(in the rows, 128 means zero)
Rotation paths and how fast each direction turns (degrees each step)
Each turn is a multiple of 5 degrees from 10 to 175, or 0.
Each row of a path follows its step; steps can be skipped.
Rotation 1:
step 3: [124 122 124 121 135 132 127 133 128 131 121 127 129 132 132 128 128 132
 123 123 129 121 131 127 138 132 119 113 126 119 129 120 130 125 126 127
 128 129 134 120 131 137 125]
step 5: [126 124 123 133 131 128 120 136 130 126 117 126 127 124 132 133 132 129
 129 125 129 126 128 130 130 124 123 119 127 121 131 120 134 129 116 130
 125 120 135 115 126 123 134]
step 7: [129 122 121 137 131 129 126 125 131 119 121 122 130 129 125 124 126 125
 134 127 132 118 131 125 132 130 117 118 125 123 130 135 126 122 121 127
 121 120 131 125 125 127 137]
step 16: [129 130 128 125 132 130 126 130 140 124 125 122 127 120 123 130 138 130
 126 130 129 132 124 138 133 127 125 127 122 116 136 127 123 134 136 129
 128 121 123 120 134 129 135]
step 23: [133 121 127 126 133 128 124 132 132 122 122 129 128 142 126 130 128 125
 131 135 132 128 125 128 138 134 122 124 127 128 133 125 124 130 115 133
 120 120 123 119 127 130 127]
step 25: [127 133 119 139 138 123 129 134 131 120 124 128 129 138 128 130 132 133
 129 134 135 122 127 131 139 132 128 123 127 133 134 130 131 130 121 126
 134 122 122 126 124 124 129]
step 26: [131 130 121 130 138 121 124 125 132 130 119 120 122 130 129 124 125 132
 127 129 124 130 131 130 131 131 133 112 128 118 128 127 135 127 124 127
 121 127 130 125 120 128 135]
step 29: [124 127 120 130 146 127 128 126 124 123 131 127 135 126 128 123 130 126
 132 122 130 130 131 127 126 135 132 125 134 126 128 129 137 140 129 131
 125 124 116 125 130 121 129]
[128 130 130 129 130 129 128 127 130 128 126 133 128 129 129 129 128 127
 129 127 129 124 130 130 128 124 128 128 130 128 130 127 126 129 125 125
 128 131 128 127 129 128 127]
145
[127 128 128 129 130 128 126 128 127 127 127 131 131 129 128 128 130 129
 128 130 130 128 128 126 129 131 127 129 127 132 127 129 127 129 127 131
 127 128 127 129 130 124 124]
175
[128 128 127 124 127 128 127 131 127 130 127 130 129 127 127 132 130 128
 128 129 126 129 129 128 128 127 126 129 127 126 128 130 126 129 131 125
 127 127 127 130 131 128 127]
20
[130 130 131 131 127 128 128 130 128 129 127 126 130 124 127 131 128 130
 127 127 128 126 127 128 128 127 125 130 126 128 128 129 127 128 127 128
 131 128 125 127 124 127 128]
125
Rotation 2:
step 5: [122 130 123 128 129 127 132 136 131 122 119 146 129 118 126 127 124 124
 127 126 125 130 130 126 123 127 139 130 125 121 122 134 134 133 131 128
 132 128 136 134 123 128 130]
step 10: [131 128 132 114 133 134 131 136 118 121 119 131 128 129 119 132 122 130
 121 129 129 126 129 126 123 126 133 127 134 130 127 134 132 139 134 121
 132 124 134 128 128 120 134]
step 14: [125 121 129 127 128 135 131 128 117 125 125 123 127 120 114 134 120 128
 128 133 119 131 124 126 133 130 137 124 132 124 134 128 125 134 122 131
 133 134 134 125 127 140 131]
step 15: [124 127 124 125 127 119 126 123 113 133 124 136 123 130 124 129 132 125
 126 133 123 124 127 124 117 124 138 136 124 127 124 138 132 138 128 124
 131 126 127 124 122 123 130]
step 21: [127 127 131 126 137 133 129 137 120 131 134 137 119 127 117 140 133 125
 133 131 118 125 127 129 123 129 128 128 129 127 123 125 128 132 117 129
 133 127 138 128 129 122 127]
step 25: [123 139 132 120 133 132 125 130 116 130 127 130 132 130 126 130 119 115
 124 130 122 125 119 127 121 122 129 135 124 124 129 131 135 132 127 135
 129 133 135 129 130 131 135]
step 28: [118 133 124 115 135 130 131 130 121 126 119 136 123 130 127 134 126 119
 129 132 126 122 124 125 130 124 137 131 132 126 124 134 130 137 130 126
 126 120 126 135 132 122 128]
step 29: [135 123 127 125 132 130 130 132 127 133 128 131 131 123 126 138 125 124
 130 129 111 116 129 129 121 125 127 127 129 130 124 129 125 125 122 132
 135 126 132 132 127 139 141]
[126 128 128 130 127 127 126 126 130 127 126 128 127 130 128 130 130 127
 130 124 128 126 125 129 129 130 129 132 128 125 128 127 128 129 126 124
 128 128 127 128 127 126 129]
170
[132 126 130 125 130 127 126 130 130 128 127 123 129 129 126 127 129 130
 126 127 128 127 130 128 131 130 127 129 129 128 128 130 129 127 128 125
 128 128 129 127 128 129 131]
110
[128 127 129 129 126 129 126 128 128 129 129 128 128 131 128 129 127 129
 128 127 125 128 128 130 129 127 130 128 129 126 133 126 124 126 128 131
 130 128 127 125 128 131 127]
140
[129 127 126 127 126 129 130 127 125 125 127 126 127 129 127 130 127 129
 130 128 127 129 129 131 128 127 125 126 127 126 129 128 129 126 131 128
 126 129 128 129 129 126 131]
175
Rotation 3:
step 0: [127 130 129 129 122 130 120 126 133 123 140 127 133 138 113 132 123 122
 130 134 125 132 124 119 127 132 128 126 128 124 128 124 131 123 123 127
 139 126 116 120 134 128 128]
step 5: [125 124 125 125 131 132 129 123 128 122 143 132 132 141 128 135 133 125
 128 124 131 136 124 118 131 124 130 124 122 124 126 141 124 122 119 134
 130 128 127 126 133 133 130]
step 13: [132 117 127 126 127 140 125 126 127 123 143 130 134 128 134 126 119 123
 129 125 127 127 130 122 134 122 122 122 130 124 130 136 125 123 122 132
 135 134 121 124 128 120 135]
step 15: [132 122 127 129 132 128 117 138 124 122 134 134 135 138 120 135 122 129
 132 126 123 119 127 120 133 130 126 125 121 125 133 126 128 129 126 128
 134 124 129 117 136 130 132]
step 17: [123 124 121 130 128 132 131 123 142 127 130 132 135 150 126 136 127 125
 133 123 132 131 128 123 129 131 125 130 123 133 125 129 127 129 130 135
 136 130 123 123 134 127 128]
step 24: [133 129 132 131 134 123 125 125 128 125 130 135 134 140 126 124 131 126
 128 129 122 124 125 111 128 125 122 133 134 122 124 133 118 132 127 127
 140 127 124 125 131 134 134]
step 28: [127 132 130 122 137 139 125 129 131 126 135 133 133 126 126 136 124 116
 124 127 123 127 132 120 134 130 130 135 124 123 130 132 128 123 124 130
 134 142 119 120 126 124 129]
step 30: [124 125 127 131 128 140 114 129 123 128 136 134 128 137 129 136 128 135
 131 122 124 125 130 125 130 126 130 121 126 122 128 131 115 126 127 129
 134 129 117 121 134 133 130]
[127 127 130 129 125 127 127 128 128 126 130 126 128 127 125 127 127 125
 128 124 127 128 129 128 128 131 127 131 129 131 127 128 126 129 129 127
 130 131 131 127 127 127 126]
100
[125 128 128 128 129 127 128 127 124 130 130 130 131 131 127 127 127 127
 130 129 130 131 130 128 128 131 130 125 126 131 127 127 128 129 128 126
 128 126 128 128 130 129 129]
145
[126 129 127 129 130 131 128 126 125 130 126 129 126 129 128 127 130 128
 128 130 128 128 129 128 129 127 128 132 129 127 127 124 127 125 128 125
 130 129 128 126 126 130 127]
10
[131 131 127 128 129 127 128 129 129 130 129 128 130 126 125 127 130 125
 126 130 127 128 126 124 127 131 130 129 128 125 128 127 128 129 129 125
 129 129 129 127 128 125 130]
90
Rotation 4:
step 8: [133 132 130 125 128 134 127 119 139 135 127 131 123 132 134 130 122 119
 128 125 133 127 132 130 133 131 125 131 126 133 123 131 128 112 134 130
 129 131 122 137 123 129 123]
step 9: [131 136 135 133 116 132 122 129 125 131 118 125 127 120 134 129 133 137
 134 133 133 127 125 138 125 130 130 131 121 126 126 132 126 129 128 128
 130 127 133 132 132 124 115]
step 11: [132 123 130 125 123 133 129 129 136 127 130 132 117 127 136 131 121 134
 131 141 122 134 133 129 132 132 130 132 129 129 128 130 127 123 132 122
 126 138 116 130 125 123 129]
step 16: [132 133 127 121 123 129 131 119 124 127 123 130 123 130 142 132 123 126
 130 129 125 122 119 127 130 134 124 127 122 127 131 120 139 126 132 131
 132 134 136 123 136 130 127]
step 17: [138 124 120 127 130 122 127 133 126 128 124 133 131 129 130 126 127 133
 128 131 126 125 126 127 129 138 138 123 119 124 114 131 128 118 125 122
 126 124 132 129 126 119 125]
step 22: [127 128 128 137 123 128 129 125 134 123 130 122 122 127 132 121 119 136
 124 129 132 125 122 138 128 126 133 131 123 132 120 134 128 135 128 135
 131 130 137 133 136 126 120]
step 25: [120 130 131 135 128 127 133 131 133 133 120 127 122 130 128 131 128 133
 131 130 129 126 131 133 129 132 130 136 122 130 130 135 126 115 125 133
 129 131 145 135 126 129 121]
step 26: [137 127 130 125 119 133 123 125 128 128 123 123 120 119 127 133 120 127
 122 129 132 124 122 123 126 125 119 131 117 132 119 129 131 123 131 130
 134 123 124 134 130 134 126]
[127 127 129 130 129 130 128 129 132 129 125 126 126 129 127 126 127 131
 125 126 126 130 127 124 126 128 129 128 130 126 127 129 129 126 127 127
 126 129 129 128 128 127 130]
100
[127 129 126 128 126 132 128 125 125 130 127 128 129 127 129 128 126 128
 128 127 128 129 126 127 129 126 130 130 128 130 129 125 129 127 126 128
 130 129 124 129 127 126 131]
140
[126 130 129 128 127 130 125 128 125 129 127 126 129 132 127 130 126 129
 128 128 130 129 128 127 127 130 130 130 128 128 126 130 129 130 131 131
 129 130 130 127 129 131 127]
110
[128 127 126 127 127 129 129 126 127 126 131 133 128 127 128 127 128 128
 127 131 125 131 127 127 128 130 131 127 128 126 129 130 127 130 128 130
 130 129 130 128 129 127 128]
60
[126 125 127 129 125 129 128 128 129 127 126 127 128 127 128 127 131 126
 125 131 129 124 125 127 129 127 128 129 128 129 127 128 128 129 129 130
 126 128 124 125 130 128 127]
175
Rotation 5:
step 1: [125 139 129 129 125 128 130 137 133 121 129 121 132 133 125 124 127 127
 114 147 125 128 126 129 131 123 129 128 131 121 131 120 123 130 130 125
 129 126 126 124 132 124 129]
step 10: [130 123 134 127 125 129 129 129 126 127 129 124 118 127 137 136 131 135
 132 117 123 130 125 140 122 121 130 126 126 134 125 135 121 125 125 130
 135 129 135 125 136 131 133]
step 16: [129 134 126 130 139 131 128 129 128 135 126 132 120 134 131 132 130 127
 123 135 124 130 127 118 137 132 119 133 111 131 124 121 130 123 128 126
 125 127 129 128 125 135 132]
step 18: [123 128 134 127 128 128 129 125 133 121 129 125 117 129 127 119 127 133
 129 130 133 128 133 140 123 121 126 127 134 133 139 121 131 126 122 122
 139 121 136 133 133 133 126]
step 19: [133 122 126 126 135 126 130 129 128 128 126 133 126 134 129 116 124 128
 116 129 127 127 131 115 126 130 127 124 131 124 125 128 125 138 124 121
 132 137 129 140 119 132 132]
step 21: [129 138 126 133 126 137 134 123 127 132 119 125 131 129 131 134 128 136
 130 121 127 119 128 134 129 120 129 121 123 139 133 129 131 120 131 134
 132 133 128 132 123 137 124]
step 28: [131 136 128 128 123 134 119 118 129 129 127 124 131 131 132 130 133 122
 128 133 120 128 127 123 129 126 130 142 126 122 124 130 126 123 123 138
 129 122 139 122 132 121 125]
step 29: [123 132 132 138 133 134 121 134 125 127 128 125 129 124 127 124 125 138
 137 138 136 128 129 126 124 117 135 133 128 133 133 130 128 128 132 135
 131 126 127 130 126 138 127]
[126 128 129 128 125 129 126 130 130 130 127 129 125 129 127 128 128 127
 131 127 130 124 129 130 127 126 130 127 128 128 127 130 127 129 128 129
 127 128 131 126 127 131 126]
95
[124 126 132 130 129 129 127 128 127 132 130 128 129 127 127 128 128 129
 126 126 128 131 128 128 127 126 130 128 125 131 126 129 131 130 127 125
 129 128 127 128 128 128 127]
175
[130 128 129 126 127 128 126 130 129 127 128 128 124 126 127 129 127 127
 125 129 128 126 125 127 127 129 126 129 125 129 128 130 129 128 125 127
 127 130 124 126 125 126 127]
100
[124 128 128 129 128 126 130 130 128 126 127 128 126 130 129 131 128 129
 130 128 130 127 124 128 129 128 127 126 127 128 124 127 128 130 128 127
 129 129 128 128 130 124 130]
10
Rotation 6:
step 0: [124 126 121 125 128 132 121 129 135 128 140 126 133 125 141 130 124 127
 137 125 125 126 121 123 127 139 131 128 123 128 134 129 119 125 131 137
 123 123 127 126 133 126 132]
step 6: [126 134 119 136 125 119 126 128 129 132 139 125 126 127 136 130 124 134
 136 120 127 131 127 129 126 131 126 132 120 135 126 120 117 136 128 132
 135 125 130 126 135 132 127]
step 8: [132 121 129 136 120 121 127 131 130 128 122 131 125 130 140 128 129 125
 128 127 133 135 129 121 126 126 144 132 134 126 126 124 128 127 117 125
 132 121 134 133 128 125 129]
step 9: [118 122 136 121 125 134 133 126 132 129 129 135 124 135 122 130 130 128
 121 119 130 128 140 123 120 134 131 126 131 130 130 120 122 122 129 133
 128 130 129 135 135 132 127]
step 15: [128 125 148 126 121 129 129 126 134 125 133 129 133 136 132 126 134 124
 129 131 131 128 133 115 125 133 133 137 128 135 127 121 121 130 131 128
 129 127 124 128 126 129 125]
step 16: [120 122 133 136 124 128 125 125 138 143 127 122 130 125 114 129 126 128
 125 131 128 131 134 126 128 125 124 122 124 133 134 127 131 132 121 124
 137 127 129 127 134 133 127]
step 21: [133 125 140 130 117 135 125 121 131 129 135 121 136 121 133 124 132 123
 130 122 128 124 129 123 134 133 131 125 125 124 127 124 120 121 132 128
 134 128 122 132 138 124 128]
step 28: [126 115 133 123 122 126 129 128 121 135 131 125 130 127 122 124 128 124
 132 129 137 128 130 130 137 127 130 131 137 123 133 123 130 121 121 132
 136 137 131 118 130 125 131]
[129 130 128 129 131 129 130 127 130 128 130 130 129 128 127 129 127 128
 128 133 129 128 127 128 128 130 127 131 131 128 128 129 126 126 127 129
 124 128 128 131 127 131 131]
145
[125 128 127 127 124 129 130 127 128 128 127 127 127 129 130 130 126 127
 131 129 129 126 131 129 128 128 129 126 127 125 125 128 129 125 128 128
 125 127 131 128 131 129 129]
35
[129 130 129 127 128 128 125 128 131 130 127 128 130 130 132 129 129 128
 125 127 129 128 130 128 129 128 127 130 128 127 128 125 131 124 127 126
 128 130 128 129 128 129 127]
60
[128 128 128 127 126 129 129 130 130 128 128 129 130 128 129 129 127 125
 127 130 128 129 127 125 125 125 132 128 126 130 129 130 130 127 131 126
 128 126 129 127 124 129 129]
100
Rotation 7:
step 5: [131 121 128 128 134 122 133 129 124 135 134 133 134 126 130 127 120 130
 124 123 138 124 136 134 130 122 117 127 128 123 125 128 136 131 135 133
 124 125 135 132 134 124 134]
step 7: [129 127 133 132 135 129 124 136 126 134 136 124 133 127 126 128 117 127
 135 131 119 123 129 133 122 123 125 139 131 136 124 121 128 132 125 133
 129 135 129 136 134 121 135]
step 13: [128 126 123 131 117 132 132 135 125 129 132 124 131 128 132 121 122 134
 134 118 127 127 133 132 129 119 130 132 135 134 123 122 124 124 130 135
 121 125 124 136 135 130 136]
step 15: [129 132 133 122 131 127 140 138 123 139 130 131 133 125 125 128 126 132
 137 134 128 124 125 120 130 123 135 119 131 126 127 120 120 128 124 127
 125 130 124 128 128 125 137]
step 18: [130 120 127 127 133 133 132 132 126 136 137 124 128 123 135 131 123 135
 124 125 125 131 128 124 135 123 127 127 137 131 131 138 135 130 132 128
 116 130 129 134 132 117 128]
step 20: [136 122 134 128 132 132 136 130 126 127 122 130 137 123 127 128 125 122
 135 127 127 119 125 134 130 128 121 130 137 133 131 124 136 125 128 130
 122 135 118 130 137 124 134]
step 23: [120 128 123 120 133 121 128 125 118 139 134 132 136 119 122 129 126 130
 130 120 133 127 131 139 134 130 129 125 126 129 130 131 128 128 127 125
 128 137 129 131 127 119 133]
step 29: [130 133 126 130 134 125 134 126 119 131 134 124 132 116 131 133 126 135
 127 127 124 130 134 134 138 128 127 127 130 124 127 124 127 131 128 121
 137 125 129 136 141 128 130]
[129 129 130 129 131 127 129 126 128 132 126 131 129 128 127 124 130 130
 129 129 130 127 126 129 129 130 130 126 127 127 128 128 128 130 126 126
 128 124 130 128 128 129 127]
60
[125 131 128 129 129 127 128 130 127 129 130 126 127 127 125 128 126 127
 129 127 130 126 129 128 123 128 130 128 128 127 132 128 129 128 129 125
 128 126 127 128 127 128 130]
45
[128 131 125 131 125 127 129 129 127 128 132 127 126 129 130 127 130 131
 129 128 129 128 126 129 128 128 125 129 130 127 128 125 127 129 126 128
 132 128 127 127 128 128 128]
20
[127 128 127 128 129 128 131 127 131 127 128 127 129 128 132 128 128 127
 128 129 126 127 127 129 127 129 127 125 129 129 130 131 133 128 128 126
 131 129 130 128 131 128 127]
170
Rotation 8:
step 5: [118 129 128 121 124 122 125 134 132 120 119 127 133 122 122 120 122 121
 129 130 135 124 125 120 127 128 123 128 124 125 134 122 122 116 128 121
 132 131 129 130 125 138 126]
step 14: [131 115 134 135 134 121 137 127 130 129 126 122 131 125 122 124 125 130
 144 125 124 125 131 132 126 128 132 126 134 124 136 126 129 121 129 126
 124 119 118 131 127 121 133]
step 17: [125 128 142 135 123 124 129 141 141 130 126 128 121 133 129 126 132 116
 127 124 128 131 132 127 130 137 139 128 124 128 130 127 135 128 129 129
 130 124 131 127 134 129 129]
step 20: [128 135 124 129 129 128 126 130 125 114 123 135 124 130 123 127 133 115
 128 134 110 127 127 137 123 128 131 128 134 119 124 126 130 127 131 129
 135 130 132 133 126 125 123]
step 22: [135 128 133 132 130 138 119 139 132 131 140 128 126 122 138 133 128 125
 129 126 122 133 128 127 130 128 130 113 132 126 123 123 128 126 126 126
 127 130 119 127 130 121 137]
step 23: [133 127 122 130 134 128 113 131 130 130 122 120 126 124 134 127 126 131
 122 130 122 123 137 121 121 124 135 133 133 123 130 126 130 122 132 127
 126 131 120 126 124 140 122]
step 29: [132 133 136 125 131 127 132 126 119 132 129 124 121 131 136 132 125 130
 126 124 119 129 138 133 122 134 132 127 131 137 125 127 123 132 122 131
 128 120 137 123 116 123 133]
step 30: [130 137 127 128 125 131 125 132 135 124 128 117 120 133 126 127 135 130
 136 128 125 124 128 133 117 130 117 122 135 120 123 126 122 128 122 139
 124 131 133 134 126 131 120]
[127 129 131 128 130 127 128 130 127 129 128 126 128 132 130 128 132 130
 128 127 127 127 128 128 127 126 129 130 129 129 127 129 126 129 129 126
 125 127 129 126 128 133 131]
65
[127 124 126 126 127 126 129 131 128 125 128 129 127 128 128 125 126 127
 128 127 130 130 130 129 129 126 128 127 127 131 131 128 128 127 129 129
 125 127 128 126 129 129 127]
35
[126 125 128 126 128 126 130 124 126 126 127 125 127 127 127 130 128 128
 131 125 126 128 127 131 126 128 128 128 128 128 126 128 128 127 126 128
 128 130 130 130 125 130 127]
70
[128 128 129 128 130 128 132 127 126 131 130 126 128 127 129 127 125 128
 127 124 127 129 126 127 128 128 128 129 130 130 130 127 125 131 128 129
 128 126 127 129 130 125 128]
140
[128 128 127 129 131 130 126 128 128 126 131 130 126 127 128 131 130 130
 129 124 127 128 128 128 129 127 127 127 131 128 130 130 127 125 129 127
 130 127 130 126 128 128 125]
35
[129 130 128 126 128 127 128 126 130 130 124 128 128 130 125 128 128 128
 129 125 129 130 128 126 131 128 129 127 127 128 131 126 129 128 127 127
 130 125 130 127 127 130 130]
35
Rotation 9:
step 1: [135 122 133 126 127 125 123 123 134 130 127 129 134 117 127 125 134 121
 128 126 118 128 122 128 126 129 120 129 123 112 121 133 125 126 140 125
 127 115 124 134 121 134 123]
step 4: [126 121 117 140 128 129 146 124 121 136 125 126 129 125 118 127 126 134
 122 128 127 135 129 126 132 122 129 136 128 128 126 129 130 140 125 127
 132 121 133 129 128 138 124]
step 8: [138 134 123 129 131 142 129 123 127 128 128 132 128 134 140 131 133 128
 133 118 130 122 131 133 122 129 128 135 139 132 121 125 124 135 129 118
 126 127 125 117 122 134 122]
step 13: [121 129 135 128 124 120 113 131 130 117 128 128 131 129 122 126 123 122
 122 116 129 122 130 135 131 120 121 127 132 131 135 119 131 137 123 122
 122 126 129 122 134 127 133]
step 21: [135 124 117 118 113 128 131 120 134 134 126 126 128 123 128 132 116 126
 125 125 125 125 136 131 129 127 123 132 136 127 139 122 129 130 119 122
 134 121 123 134 126 130 135]
step 23: [131 132 125 134 126 141 130 114 124 130 136 126 120 132 119 131 120 134
 127 123 125 137 123 122 143 118 123 128 130 129 131 126 124 124 125 129
 128 132 121 128 132 129 123]
step 24: [132 140 125 134 141 130 127 126 120 130 128 133 126 127 135 129 133 131
 133 130 122 134 132 129 130 129 124 139 133 124 135 134 123 120 133 123
 138 122 121 126 142 130 130]
step 25: [129 126 137 129 138 127 132 118 123 138 135 117 133 134 137 123 130 131
 130 135 123 117 127 123 132 116 135 133 132 135 136 131 123 124 126 118
 128 128 132 128 125 127 130]
[125 129 127 126 129 128 128 130 129 126 129 128 128 128 128 125 128 129
 132 128 130 127 127 126 127 127 127 130 129 126 129 127 127 130 129 126
 125 132 130 127 129 129 129]
20
[127 125 128 126 126 130 127 128 126 130 125 132 127 124 127 129 129 129
 128 130 128 129 128 126 131 128 128 130 127 125 131 128 128 128 128 126
 127 129 127 129 125 128 128]
20
[129 125 126 129 127 127 127 130 126 127 127 125 124 129 127 128 130 126
 128 128 128 127 126 126 126 129 129 127 127 127 127 131 126 131 128 128
 127 125 127 125 128 128 127]
10
[127 127 126 128 129 127 132 131 127 128 129 128 132 126 129 126 129 130
 127 131 125 129 128 127 129 129 126 127 127 128 128 130 129 126 130 129
 127 124 131 126 128 128 129]
140
[128 127 128 126 127 131 127 130 127 127 129 125 129 127 131 126 128 126
 130 129 129 128 130 128 129 129 129 130 128 131 130 129 131 131 125 127
 130 127 128 130 127 127 126]
80
